In the rows, 128 means zero.
Each path is a new rotation, seen through one point. The rows after it are directions, each followed by how far the rotation turns it, in deg/step (0 if it stays put).
Each turn is a multiple of 5 degrees from 10 to 175, or 0.
Each row of a path follows its step; steps can be skipped.

step 0: [126 123 126 124 120 121 139 125 132 128 128 130 125 136 134 133 138 129
 137 129 136 126 130 128 123 115 119 123 118 124 140 127 122 127 126 126
 121 130 137 122 122 129 133 127 135 126 131]
step 1: [122 126 127 126 121 119 134 123 128 125 125 131 134 126 124 122 130 134
 129 132 137 117 123 125 129 128 122 132 122 118 119 127 125 136 115 125
 117 121 135 129 130 120 136 135 135 129 129]
step 2: [132 128 126 125 121 121 126 126 138 123 123 124 118 127 119 138 134 132
 126 127 138 131 129 129 131 126 121 131 120 116 126 134 134 136 128 139
 116 130 137 122 126 127 130 128 127 128 127]
step 3: [122 127 129 124 137 124 132 124 137 129 125 129 121 134 128 121 132 127
 133 129 130 135 122 127 127 117 116 135 120 117 127 127 121 130 122 133
 128 129 135 121 136 124 130 126 138 121 135]
step 5: [137 132 130 131 132 115 124 138 133 138 123 125 122 126 123 133 130 125
 133 129 140 128 135 128 125 127 121 137 120 123 122 128 120 130 120 135
 121 132 132 132 124 125 127 135 136 126 128]
step 6: [130 121 126 126 139 125 126 132 137 133 128 123 127 123 123 130 125 125
 131 136 130 133 121 131 127 124 131 129 119 116 126 135 133 123 117 130
 125 120 131 116 132 120 130 136 131 117 126]
step 7: [124 129 137 123 133 116 124 121 127 141 128 124 134 129 129 132 128 118
 128 133 132 134 122 128 126 130 119 133 114 128 135 135 127 134 132 133
 124 128 131 124 119 122 125 129 129 121 121]
step 8: [131 123 133 128 129 125 135 142 130 143 128 126 132 123 133 131 130 119
 131 133 139 131 125 123 133 119 127 126 117 125 126 120 123 128 121 121
 119 133 134 125 125 126 130 130 127 125 123]
step 9: [120 124 133 128 121 120 125 134 135 128 124 125 129 121 124 123 120 128
 124 135 140 126 125 131 126 128 136 133 117 131 133 129 133 129 119 129
 118 125 124 123 126 122 131 135 135 119 116]
step 10: [129 121 131 127 124 120 128 126 138 136 134 131 127 119 134 136 129 131
 135 133 131 128 128 139 128 124 121 128 112 123 140 130 136 137 127 126
 125 137 130 121 122 128 127 123 133 124 127]
Speeds:
[128 128 126 130 126 127 128 126 128 129 127 125 128 127 127 127 128 127
 127 129 129 128 125 125 128 129 128 125 130 130 129 130 131 131 129 130
 128 129 126 127 127 126 127 130 130 129 129] -> 140

step 0: [122 130 133 129 142 128 128 124 127 127 129 130 140 124 131 132 124 123
 122 127 133 128 126 128 138 124 121 129 136 111 127 126 126 128 131 124
 137 129 132 134 130 123 128 131 130 128 134]
step 1: [127 123 120 138 128 123 131 135 136 118 136 123 130 128 127 134 118 119
 129 128 135 129 119 128 135 129 126 122 131 130 124 130 126 128 137 131
 124 129 132 128 125 129 127 125 132 131 135]
step 2: [125 124 132 122 126 121 133 131 120 124 122 124 122 128 125 120 122 131
 130 126 125 128 121 118 135 135 120 122 114 135 125 129 124 127 131 131
 130 130 133 128 124 125 130 131 135 127 137]
step 3: [125 131 132 125 131 126 129 125 121 139 122 129 139 138 126 130 123 132
 125 125 127 129 115 123 128 122 122 132 122 117 131 126 133 136 132 135
 127 131 129 135 121 127 130 132 130 127 128]
step 4: [126 127 121 131 122 132 125 132 132 129 126 131 135 131 127 130 131 121
 131 130 138 126 119 120 128 123 129 122 130 121 117 121 129 122 132 129
 118 125 129 139 126 121 117 128 128 134 127]
step 5: [120 131 133 129 133 125 129 130 122 123 127 127 126 133 126 131 134 120
 139 127 132 123 131 126 139 137 125 126 121 123 124 122 117 123 128 124
 126 124 138 123 132 126 123 130 135 129 129]
step 6: [124 122 130 133 132 128 135 134 115 124 133 134 132 141 127 135 126 128
 129 119 127 129 121 128 133 127 128 133 131 129 124 130 128 142 131 128
 126 132 130 122 124 130 134 128 137 125 127]
step 8: [123 129 131 130 124 124 125 118 127 134 125 124 140 136 130 124 132 124
 136 128 125 127 124 135 135 126 127 125 114 127 135 123 124 119 132 122
 128 118 128 132 124 130 122 124 132 126 126]
step 9: [129 126 122 125 122 128 135 127 126 131 126 132 130 141 136 131 130 130
 136 126 130 124 127 132 135 126 134 134 131 131 124 126 127 138 135 119
 118 123 123 132 133 125 122 135 134 128 135]
step 10: [122 123 124 127 129 119 129 131 117 129 130 132 122 124 132 129 139 132
 126 128 135 118 123 132 130 128 127 125 130 126 119 123 120 133 133 124
 137 130 124 125 131 122 128 134 128 136 119]
Speeds:
[128 133 131 126 127 129 127 128 126 128 128 127 127 129 129 127 128 128
 129 126 124 130 128 128 128 128 126 127 129 129 129 131 128 131 128 126
 126 129 127 126 129 127 127 130 130 130 130] -> 110
[127 130 128 129 129 124 127 127 129 129 130 126 129 129 130 129 128 128
 129 129 130 131 128 131 129 127 127 128 127 128 129 129 130 130 127 131
 127 129 130 126 126 129 127 128 127 128 123] -> 145
[129 129 128 129 127 126 129 130 129 130 128 128 125 127 129 131 126 129
 130 128 127 127 128 130 132 128 129 129 129 128 127 128 129 127 126 129
 128 126 128 127 132 128 128 125 132 130 130] -> 90

step 0: [121 124 129 130 126 128 129 126 125 138 132 117 134 132 115 125 128 124
 132 131 129 130 124 129 120 135 123 127 129 131 121 129 120 127 129 126
 134 133 129 119 126 126 128 122 128 140 132]
step 1: [127 125 137 129 134 129 120 124 137 130 124 138 125 128 129 121 124 129
 138 127 124 120 126 130 126 125 131 128 126 115 126 127 135 131 127 131
 132 135 129 121 127 133 127 120 124 121 129]
step 2: [124 133 122 122 118 137 128 131 120 123 123 138 129 131 138 133 132 126
 138 133 131 133 130 125 135 120 126 127 130 130 122 127 123 121 131 132
 123 127 119 124 127 128 130 125 126 123 125]
step 3: [135 128 130 129 128 122 127 127 128 124 128 123 124 135 126 130 124 126
 128 135 132 136 133 127 124 146 133 132 134 124 126 126 116 126 130 128
 130 130 123 129 125 128 126 136 125 137 125]
step 4: [125 130 133 125 129 123 130 127 129 123 132 125 126 126 128 125 135 127
 128 135 133 116 136 126 117 123 129 123 124 122 140 125 136 127 116 125
 132 133 133 122 125 130 121 128 122 128 127]
step 5: [119 129 127 120 120 136 125 132 128 139 133 137 132 122 127 130 124 123
 125 128 132 127 122 127 124 122 124 133 129 126 128 134 119 120 126 124
 123 130 128 127 135 133 127 120 136 130 123]
step 6: [139 120 130 129 128 124 129 131 131 128 129 135 125 141 129 123 125 125
 130 125 131 139 124 131 126 134 132 134 122 124 119 131 128 126 129 131
 122 133 131 131 129 118 125 120 120 127 129]
step 7: [129 126 128 118 127 131 136 133 134 117 129 123 125 126 127 136 133 131
 130 135 133 126 131 126 127 123 121 128 130 123 118 121 138 129 133 127
 132 122 130 120 123 128 127 130 119 127 126]
step 9: [128 130 129 126 130 118 127 129 138 127 127 133 131 130 129 118 125 117
 131 128 123 131 129 135 130 128 131 132 124 125 140 131 123 120 125 130
 136 129 126 126 126 124 120 124 123 119 133]
step 10: [128 133 128 117 118 131 129 125 130 120 141 133 131 121 129 133 130 125
 135 133 133 126 124 124 124 129 122 127 122 134 125 136 131 135 132 137
 129 129 122 131 129 126 129 130 125 125 123]
Speeds:
[130 130 128 127 127 128 127 129 126 128 128 126 128 126 128 130 129 130
 129 129 128 127 131 128 127 123 126 130 128 129 126 131 127 129 127 130
 128 129 130 129 128 131 129 129 128 124 128] -> 130
[128 127 127 128 126 131 127 129 129 127 131 131 128 127 127 128 129 130
 128 128 128 124 129 125 129 126 127 126 128 129 129 126 127 127 130 127
 129 127 127 128 124 125 125 129 127 127 130] -> 135
